[ 49.4 -29.6  16.1 -28.0  46.9] -> 46.9
[42.7 10.9 57.8  2.6 15.4] -> 15.4
[ 41.4   8.6   6.7 -48.6  -7.4] -> -7.4
[-14.0   8.9  53.3  14.1  24.2] -> 24.2
[ 52.0 -14.9 -27.4  45.1 -31.1] -> -31.1
[12.0  1.6 59.9 -2.5  3.5] -> 3.5
[ 52.8 -29.5 -25.2  -3.0 -26.7] -> -26.7
---
4580	6401	6205	8160
5584	9554	1711	9876
5143	1706	7113	3374
-> 4580

221	221	145	77	188	217	102
246	246	147	45	182	249	66
125	125	218	208	39	188	110
-> 221

58	59	142	190	150
91	57	141	204	143
80	58	142	199	147
-> 58

47	49	10	-36
-11	-32	23	-32
17	-45	45	-31
-> 47

4853	6220	7036	2352	3214	7605
9316	9091	5465	3837	3957	4763
3984	2706	3071	7415	7987	2323
-> 4853

159	573	351	677	483	237
634	305	772	138	763	283
242	203	705	511	398	473
-> 159
---
[[ 41.4  17.3   1.3 -44.9 -15.2 -23.3 -36.4  12.9  18.9  -5.7  10.9  12.2
  -11.9 -23.1]
 [-30.4 -17.9   3.2 -10.2  11.0  -7.0 -19.9  18.6  29.9  17.7  23.6   0.5
   -4.5   4.3]
 [ 18.4  30.0  -4.7  -4.4  -5.8  -4.7 -15.3 -13.6   0.3  -0.6 -16.5   3.6
  -10.0  -9.2]
 [ -9.3  -2.6   2.4 -24.2   3.6 -15.1 -33.0  17.0  32.8  14.1  19.7   4.7
  -10.0  -5.1]
 [ 12.3  15.3  -3.3   6.7  -4.1   3.2   4.7 -13.1 -12.1  -4.9 -15.5   0.1
   -0.9  -2.4]
 [ 27.9  29.8  -4.2  -7.1  -9.5  -5.3 -12.0 -13.5  -5.1  -5.6 -17.4   4.3
   -8.3 -11.4]
 [-23.2 -22.9   0.3  34.2   8.0  20.9  41.3  -7.0 -25.3  -4.7  -5.9 -10.1
   15.5  17.7]
 [ -6.1 -13.9  -0.1  24.2   1.6  15.5  34.4  -7.2 -25.6  -9.5  -7.8  -6.5
   12.5   9.8]] out 9.8

[[-27.4  20.4  -8.6 -10.2  19.1 -15.0   7.5 -39.5 -24.5   8.7  24.8]
 [ 16.4   4.3  31.5 -11.3 -21.9  -8.7  28.6  28.4  20.7  -8.7  26.9]
 [-31.6 -36.3   3.4  17.2  17.7  18.5  12.5  45.5 -14.0  22.1 -20.6]
 [ 29.5 -26.7   2.4  38.8 -20.9  24.8 -31.8 -47.3   8.3 -39.2 -10.8]
 [-25.2 -31.7   5.3  16.1  13.8  16.3  14.1  41.7 -12.5  17.4 -16.6]
 [ 18.1  -6.3  10.8   7.3 -15.5   5.7  -1.6 -14.1  10.2 -19.0   5.7]
 [-17.2   6.5  -4.9  -7.1   5.7  -5.9   5.7 -14.9  -8.2   8.3  12.0]
 [-20.7  16.3  -4.6 -12.1  13.7 -10.9  10.2 -27.4 -17.0   7.4  20.3]
 [ 18.1 -17.7   3.3  19.3 -13.6  16.2 -14.1 -28.0   4.7 -24.2  -9.4]
 [ 22.6 -23.1   4.1  26.7 -18.1  22.6 -19.3 -33.7   6.2 -30.2 -11.8]
 [ 24.0 -24.9   2.1  35.2 -18.5  27.6 -25.2 -36.8   6.1 -30.9 -12.9]] out -12.9

[[ -2.6  39.5 -13.4  35.9  27.0 -24.2   8.1  -3.2  57.0 -12.4  50.2  30.3
   36.8  28.5 -32.9   1.7]
 [-29.4  34.4  -0.4  12.4 -14.6 -18.1   9.1 -34.6 -35.1 -24.5 -42.4 -26.5
  -19.1 -20.1 -24.0  -0.9]
 [-41.3   1.0  12.6 -17.6  35.8   5.6   7.9  -1.9  11.7  -1.4  27.7  12.3
   23.2  10.4  36.2  18.4]
 [  6.3 -33.9  44.2  23.6 -34.5  19.8 -23.5  13.6  31.2  -1.8 -28.7 -29.2
  -15.2 -29.5   0.8 -12.5]
 [-31.5   6.5 -16.5  24.8  23.1  -7.4 -30.6  22.9  -8.9 -28.0  10.5  -5.3
    2.9   2.6  -0.9  -5.9]
 [ 16.2 -41.3  47.0  16.8 -14.7 -19.9 -17.0 -17.8  32.8 -31.8   3.0   1.2
  -16.1  38.1   3.6  14.5]] out 14.5

[[  9.9 -18.5 -36.9 -17.7 -10.8 -27.9  13.7]
 [ -6.4  12.7 -16.1 -30.8   3.1  -9.0  31.9]
 [ -4.4   2.6  -3.3  -2.9  -6.5   3.9   7.8]
 [ 16.6 -24.8 -24.1   0.8  11.4 -43.3   0.1]
 [ 19.2  -9.2   6.5  15.9 -11.6  -4.4 -24.3]
 [-15.8 -20.8 -38.5 -31.5   5.3 -22.3  45.1]] out 45.1

[[ -7.9   3.6  17.5  -3.2  29.9  44.7  14.2   9.2   0.9  14.9]
 [  6.2   5.2 -24.5 -25.8 -30.4  22.5 -11.1  16.1   9.2 -32.6]
 [  3.3   5.2  13.4  19.8  -2.6  11.0 -15.8 -14.0  17.6 -12.6]
 [-11.3   3.6   1.6 -11.9 -23.8  20.4  -2.1  10.1 -18.4   4.4]
 [  2.6  21.3  12.9  31.9 -10.4  19.9  10.9   8.0 -10.3  -9.9]
 [ 37.9  -9.9  22.9  -7.0  23.4 -20.5 -12.0 -44.9  26.9  12.2]
 [-14.8 -26.5  25.6  51.8  17.0  11.4  -8.6   1.1 -10.4   6.2]
 [-20.2 -41.2   6.0   9.1  33.6  -7.5  23.0  17.7 -38.6  19.7]
 [ 43.0 -15.3 -20.8  24.5 -24.0  -2.2  24.0 -11.2   9.8  11.3]] out 11.3

[[  9.0 -35.1 -36.8  42.6 -21.3  19.5]
 [ 10.4  -6.5  -6.9   0.4  17.1 -30.7]
 [-14.4  -8.3  50.1   4.8  -5.1   3.5]
 [  3.5  -3.8  35.7   8.3  -1.9 -24.8]
 [ -7.0 -22.8   1.4  -7.1  29.0   5.6]
 [ 10.3 -24.2 -23.9  27.8  -7.8 -18.8]
 [ -5.3  11.8  47.5  24.4  25.8 -33.2]
 [ -2.7 -20.9 -16.1 -22.8  15.8   4.1]] out 4.1

[[ 17.3 -10.7  20.7  24.4 -12.5 -14.6 -12.8  -6.2  17.6  -7.9  27.0 -17.6
   21.5  28.3]
 [-17.3  -0.1 -19.1 -21.7   1.0   0.8   0.0   1.1 -26.7  -1.5 -27.2   2.4
  -22.0 -25.3]
 [ -7.6   2.0  -4.7  -9.2   4.4   3.3  -0.6  -0.2 -14.6  -2.7 -10.7   5.2
   -9.6 -10.2]
 [-29.6  23.4 -21.5 -44.1  33.7  33.5  16.7   6.0 -36.6   6.1 -36.7  42.4
  -39.6 -46.2]
 [-17.0  10.0  -4.5 -22.3  15.3  17.6   5.5   6.4   8.1   3.3   5.0  16.9
  -19.9 -13.9]
 [-13.5  14.2  -3.1 -18.4  19.6  18.3   7.3   3.0  -6.1   3.1  -2.3  20.6
  -17.5 -13.6]
 [ 18.4 -10.4  19.7  25.2 -12.9 -13.3  -9.6  -5.0  24.7  -5.0  28.0 -16.1
   24.0  28.5]] out 28.5
